In the data rows, 500 means zero.
Some points, one per row:
[559 457 633 402 443 338 585 721 739 387 378 421]
[387 744 772 783 688 548 552 356 349 549 663 637]
[660 608 412 239 468 638 518 525 474 384 477 471]
[530 499 610 596 538 341 548 554 646 199 357 462]
[828 426 270 405 630 527 620 427 760 785 789 334]
[416 358 441 462 491 531 315 565 449 643 365 386]
[297 675 757 663 436 585 336 396 058 442 542 797]
[171 561 631 626 395 604 399 471 282 701 502 501]
[406 550 369 440 522 637 389 487 432 525 436 606]
[481 266 526 524 387 417 586 391 660 517 572 325]
[540 524 627 616 515 501 530 323 338 638 624 608]
[532 758 813 592 469 498 532 814 492 047 323 892]
[386 465 344 662 419 471 478 350 556 771 602 508]
[509 313 262 577 450 549 500 510 677 609 577 391]
[374 543 625 648 598 488 518 434 506 563 516 573]
[372 502 576 727 588 590 485 346 355 619 507 555]
[705 354 273 312 446 523 470 625 536 233 344 372]
[661 362 324 187 577 525 372 520 720 597 455 373]
24 more points follow, each with its number after it:
[385 330 223 544 453 445 427 454 621 550 439 447] 0
[474 428 761 461 552 496 563 604 594 238 321 549] 1
[333 712 706 587 646 539 438 380 288 584 493 758] 2
[702 611 431 549 605 528 498 578 656 394 310 417] 3
[712 494 475 505 518 560 564 460 599 654 736 471] 4
[407 396 336 494 443 444 537 554 700 378 511 404] 5
[644 411 353 289 517 493 471 626 721 583 414 359] 6
[514 421 360 183 563 397 452 631 653 350 372 390] 7
[676 334 276 017 299 516 581 755 758 319 153 322] 8
[766 469 259 310 670 576 536 537 615 172 417 368] 9
[471 464 415 621 521 530 424 203 489 877 685 473] 10
[775 176 000 000 404 568 383 608 868 353 119 265] 11
[462 561 596 758 392 667 332 228 267 764 587 750] 12
[788 480 300 258 434 442 523 241 504 728 788 414] 13
[730 351 031 001 462 447 401 536 767 368 190 243] 14
[521 545 473 383 430 389 583 512 440 404 455 453] 15
[357 513 409 581 476 469 723 314 533 633 740 494] 16
[795 383 147 024 485 638 332 594 650 496 222 331] 17
[496 716 747 660 585 587 487 413 477 575 613 776] 18
[618 376 313 430 521 490 641 322 584 857 624 305] 19
[314 343 463 677 448 480 561 442 573 433 571 472] 20
[368 470 536 559 427 461 626 510 404 571 441 337] 21
[669 261 692 429 611 368 432 725 575 309 519 457] 22
[374 582 926 258 643 591 422 789 361 009 186 730] 23
Which three of these numbered points are nearest to each point below, looking only along the 4 directions in which the first points spread most? Their numbers follow each, nearest first.
[484 333 000 000 247 463 285 658 627 156 103 354] > 8 11 14
[804 376 285 116 388 533 538 535 757 366 506 396] > 9 6 7
[695 603 500 331 393 387 414 631 676 316 395 660] > 3 22 15
[342 579 453 547 457 500 488 482 586 515 607 481] > 21 20 15
[603 379 434 534 439 444 555 499 611 434 493 430] > 5 15 3
[781 593 585 529 721 516 488 366 492 654 679 464] > 4 16 13
[435 731 999 587 573 516 446 862 311 034 328 828] > 23 1 2
[360 559 916 552 481 690 506 613 287 107 271 782] > 23 1 2
[313 785 829 536 394 473 392 487 216 650 491 679] > 2 18 12
[110 397 773 579 389 417 465 658 557 179 305 601] > 1 21 20
[372 636 661 623 542 618 400 464 193 371 653 633] > 2 18 12
[325 555 608 596 414 591 474 650 459 306 302 509] > 1 15 21
[359 496 373 566 528 411 666 504 625 735 510 244] > 0 20 16
[532 608 654 594 710 539 540 530 319 608 813 580] > 18 2 16
[459 542 763 810 606 488 502 294 357 861 900 434] > 16 10 12
[726 355 000 000 264 410 342 600 780 452 171 443] > 14 11 17
[642 233 248 149 571 489 358 620 710 284 376 157] > 14 8 7
[574 511 300 224 537 471 373 618 564 275 326 330] > 7 9 6
[354 332 453 528 410 365 522 448 615 731 704 395] > 16 20 0
[386 440 260 560 402 677 462 328 472 865 618 496] > 10 19 16
[725 427 324 360 695 568 525 360 460 687 694 509] > 13 4 19
[334 621 273 532 526 574 411 314 546 748 656 371] > 10 16 19
[378 828 723 715 544 392 632 413 281 539 629 670] > 18 2 12
[510 579 441 592 567 459 366 411 379 528 540 466] > 21 15 16
[614 440 302 215 511 331 585 497 663 460 478 412] > 6 7 9
[661 332 409 505 429 465 578 528 666 328 528 313] > 5 6 3
